In the rows, 128 means zero.
Rotation paths and how fast each direction turns (degrees a step):
Each turn is a multiple of 5 degrees from 10 to 175, or 0.
Each row of a path follows its step; steps can be skipped.
Path 1:
step 0: [135 140 129 134 121 125 146 139 131 132 122 128 131 143 130 132 131 129
 126 132 135 130 128 131 134 122 136 128 127 131 138 128 126 128 127 126
 122 123 131 137 129 138 128 122 139 135 139 124]
step 1: [123 131 133 127 135 125 137 134 129 128 121 124 128 128 127 125 128 125
 119 128 137 129 133 127 134 130 131 134 137 144 136 129 129 130 128 138
 130 122 133 146 120 129 131 134 131 145 133 125]
step 2: [123 125 130 135 130 126 134 129 132 119 118 122 113 138 134 123 137 126
 123 138 128 137 130 124 130 136 133 126 132 133 133 133 129 133 129 124
 144 128 127 134 133 131 129 132 137 136 141 131]
step 3: [127 135 130 132 129 134 139 137 121 124 129 123 127 128 135 130 123 144
 128 132 124 140 125 126 131 126 137 129 133 136 130 119 129 136 130 127
 136 125 128 136 136 137 120 126 123 139 144 129]
step 4: [124 129 127 121 130 126 140 130 129 117 128 131 121 139 138 134 127 130
 126 122 126 127 128 130 140 128 144 127 139 131 125 129 134 130 141 129
 129 130 137 142 123 133 130 127 120 137 130 131]
step 5: [122 133 137 135 126 120 136 123 116 122 128 130 122 130 133 129 134 127
 128 131 131 136 127 136 139 126 139 124 128 140 138 127 123 132 133 116
 130 143 132 133 126 134 132 128 136 138 125 128]
step 6: [123 129 121 138 125 122 134 129 122 124 128 127 122 123 122 125 131 129
 122 135 124 132 123 132 130 119 138 117 122 135 135 126 121 135 132 137
 131 130 127 144 134 132 133 135 114 142 130 129]
step 7: [123 123 128 137 127 126 142 131 130 119 122 129 127 137 133 132 136 132
 132 127 138 133 130 133 132 123 147 127 123 122 136 134 124 129 136 139
 125 128 125 134 140 128 133 127 128 129 137 126]
step 8: [119 127 141 131 121 127 143 132 122 133 123 132 125 135 136 125 131 133
 124 126 135 129 129 125 129 129 134 134 123 135 137 122 114 129 133 133
 117 124 133 131 126 131 124 129 127 146 132 125]
step 9: [125 117 129 138 121 119 141 133 127 126 132 125 119 132 132 120 139 122
 115 131 127 124 127 133 139 135 134 125 134 137 129 131 123 128 130 140
 132 123 127 137 124 131 116 131 130 134 132 130]
Speeds:
[131 130 131 126 126 128 130 130 126 130 131 128 128 128 126 128 129 124
 126 128 126 126 130 129 133 129 127 129 126 131 129 130 128 127 131 126
 127 128 129 129 123 129 128 126 128 126 128 129]	85
[127 126 126 127 129 130 126 130 125 127 129 130 125 128 125 128 132 125
 129 128 130 131 126 127 128 130 128 126 129 132 127 129 124 128 126 125
 130 126 127 128 127 128 126 130 127 127 127 124]	100
[128 128 131 129 129 129 128 128 124 127 131 127 132 124 129 129 127 131
 130 127 132 131 129 130 128 127 129 131 128 131 130 127 128 128 127 129
 129 131 126 128 128 126 127 126 132 127 129 126]	155
[129 128 125 127 129 129 132 130 126 129 129 129 128 130 130 127 130 129
 130 123 127 128 128 130 124 128 126 130 131 124 130 127 126 127 129 125
 128 126 128 130 129 127 128 125 128 130 126 130]	90
